[[-14.11 -17.64 -14.74  -6.95 -15.53]
 [ -0.75  13.89   2.22  -0.77   3.07]
 [ 13.94   6.01   9.46  -2.74  14.54]] yields 3.07

[[ -4.83  14.85  21.61 -14.60 -17.02  -9.05  -1.47]
 [  1.42  -9.62  -8.56  11.24   6.24  -9.17   3.62]] yields -1.47

[[-0.8  0.7  1.7  1.8  0.5 -1.6]
 [ 0.1 -0.3  0.3  1.8  0.9  1.5]
 [ 2.3 -0.8 -0.9  1.9  0.6 -0.9]] yields 1.5

[[  1.094 -10.827 -11.968   2.218]
 [ -5.127 -16.821  10.546  16.003]
 [ -4.841 -18.023   6.649  14.708]] yields 16.003

[[  4.48   3.90   6.34   3.27 -18.11   5.39 -13.22]
 [ 12.29   6.36   7.56   6.11  -7.46   7.46  -8.20]] yields -13.22

[[-0.755  1.368 -1.248  0.027 -0.194  1.602]
 [ 1.322  2.006  1.667  0.497 -0.302  1.053]] yields 1.602

[[-141.47 -106.35  142.14   88.12 -166.63  -86.60]
 [ -43.62  -94.81 -197.70 -230.66  -30.57  -79.89]
 [ -90.23 -126.90  -72.15   38.13 -132.82 -133.46]] yields -79.89
---
array([-16.1, -11.4,  12.9,  54.6, -38.2,  11.1]) ⇒ -16.1

array([[ 4.8, 53.5,  1.1,  1.7,  3.8,  0.1,  0.8],
       [ 6.3, 50.0, 10.1, 14.6, 13.1,  2.6,  1.0],
       [11.0, 50.1,  4.3,  3.7, 13.7,  0.5, 13.2]]) ⇒ 0.5

array([ 51.0,  59.1,  49.6,  -3.9, -63.1, -55.1, -30.9]) ⇒ -55.1

array([[  5.3,  54.1,  -0.2, -55.4],
       [ -2.9, -26.2,   6.6,  18.5]]) ⇒ -26.2

array([[-38.0,  24.5,  47.6, -28.5, -16.3,   6.3],
       [ 17.1,  24.5, -30.6,   6.8, -52.0,  55.9],
       [-49.0,  -5.9, -19.5, -21.4, -23.4,  46.0]]) ⇒ -49.0

array([-42.5,  -9.1, -16.4,   9.7,  19.3, -51.4]) ⇒ -42.5

array([51.5,  1.8,  0.1,  3.3,  2.4]) ⇒ 1.8

array([ -1.5, -59.5, -15.1,  -0.3]) ⇒ -15.1
---
[[ -1.7  -1.1 -37.3  10.8  32.8  -2.5  11.9]
 [-31.3   3.3  49.6 -33.6 -21.5  16.8  22.6]
 [ 34.8  -0.6 -18.9  26.6  -0.1 -23.3 -30.9]] yields 49.6, -37.3

[ 26.5 -33.1   6.8  19.6  11.9 -65.0] yields 26.5, -65.0

[ 10.2 -44.9  46.7  57.9  15.0 -23.2 -32.1] yields 57.9, -44.9

[[-14.7 -55.2  17.1  -5.0  38.2 -33.8 -10.6]
 [-24.1   2.5 -44.7  13.7  22.0  15.9  24.7]] yields 38.2, -55.2

[ -6.9   9.0  -3.2  -3.6  61.6 -14.8] yields 61.6, -14.8

[[ 15.9 -31.4 -16.6  -2.8  -8.9  19.2  15.0]
 [-22.7  12.3   0.2   2.7   3.4 -62.2 -28.6]] yields 19.2, -62.2

[  4.7 -49.4  58.6 -62.4] yields 58.6, -62.4

[-7.2  2.4  8.8  1.8 55.0 -0.4] yields 55.0, -7.2

[[-13.9 -12.6  50.6 -34.0 -14.8  18.3]
 [-34.6 -10.6  10.1   8.7  21.1  -0.8]] yields 50.6, -34.6

[-63.7  38.1   5.5  26.3  21.3] yields 38.1, -63.7
---
[[ -3.4   2.4   1.4  -3.5]
 [ -1.4   0.1   0.0 -54.4]
 [ -1.3   0.2  -0.2 -45.9]]: -0.2

[[-12.5 -38.1   4.9  20.4  13.1]
 [-15.3 -46.4  -2.7  10.1  -1.0]
 [-14.7 -21.9  -5.5   0.5   2.3]]: 0.5

[[ -2.6 -46.8  16.0  13.6 -29.9]
 [ 14.2  -8.6  -1.2  22.8 -14.1]
 [-12.9  55.8 -10.6 -32.2  42.4]]: -32.2

[[ 20.3 -24.9  24.8  -5.1 -16.9]
 [-26.6  29.8  -8.3 -56.9  37.6]
 [ 12.9   5.3 -36.0  -1.0   1.3]]: -1.0

[[-20.9  19.3 -22.6   4.4 -55.8]
 [-25.9 -10.7  -1.3 -13.6  15.2]
 [-54.5 -12.5  -7.2 -31.5  -9.5]]: -31.5

[[ 18.5 -11.9 -26.6 -24.4 -24.2  26.9  -4.5]
 [  3.3 -31.8 -45.4 -52.1 -28.6  15.0  23.0]
 [ 46.5  -9.6  -4.0  11.5  -0.9  13.9 -22.2]]: 13.9

[[-18.3 -11.5  11.9 -44.0  11.3  -2.3]
 [ 23.1 -41.5 -29.1  -0.6  37.1  14.3]
 [-29.4 -49.0  -9.3   8.2  -6.5  36.5]]: -6.5

[[ -4.3  10.3  10.4 -36.4 -11.6  11.8  11.5]
 [  7.8   4.1   2.8 -48.7  -6.0  -2.8   3.3]
 [-11.6   3.7  -6.0 -39.8  -7.4   5.8  -1.7]]: 5.8
---
[ -0.4 -13.2  15.7  12.7  17.7 -52.1] -> -13.2
[  4.1 -14.9 -32.3   4.5 -44.2  50.5] -> -14.9
[  8.5   1.6   6.3 -46.9  52.8 -45.2] -> 1.6
[-51.3 -43.2 -53.4  44.9 -36.5 -43.9] -> -43.2
[-51.1  -3.4 -37.0  20.5   3.9   2.6] -> -3.4
[ 26.1  52.0  -5.7 -23.4   2.4  14.2] -> 52.0
[ 16.2   2.0 -38.8  33.1 -60.6 -37.3] -> 2.0
[ 57.3 -23.7  28.4 -62.0  -5.0 -58.3] -> -23.7
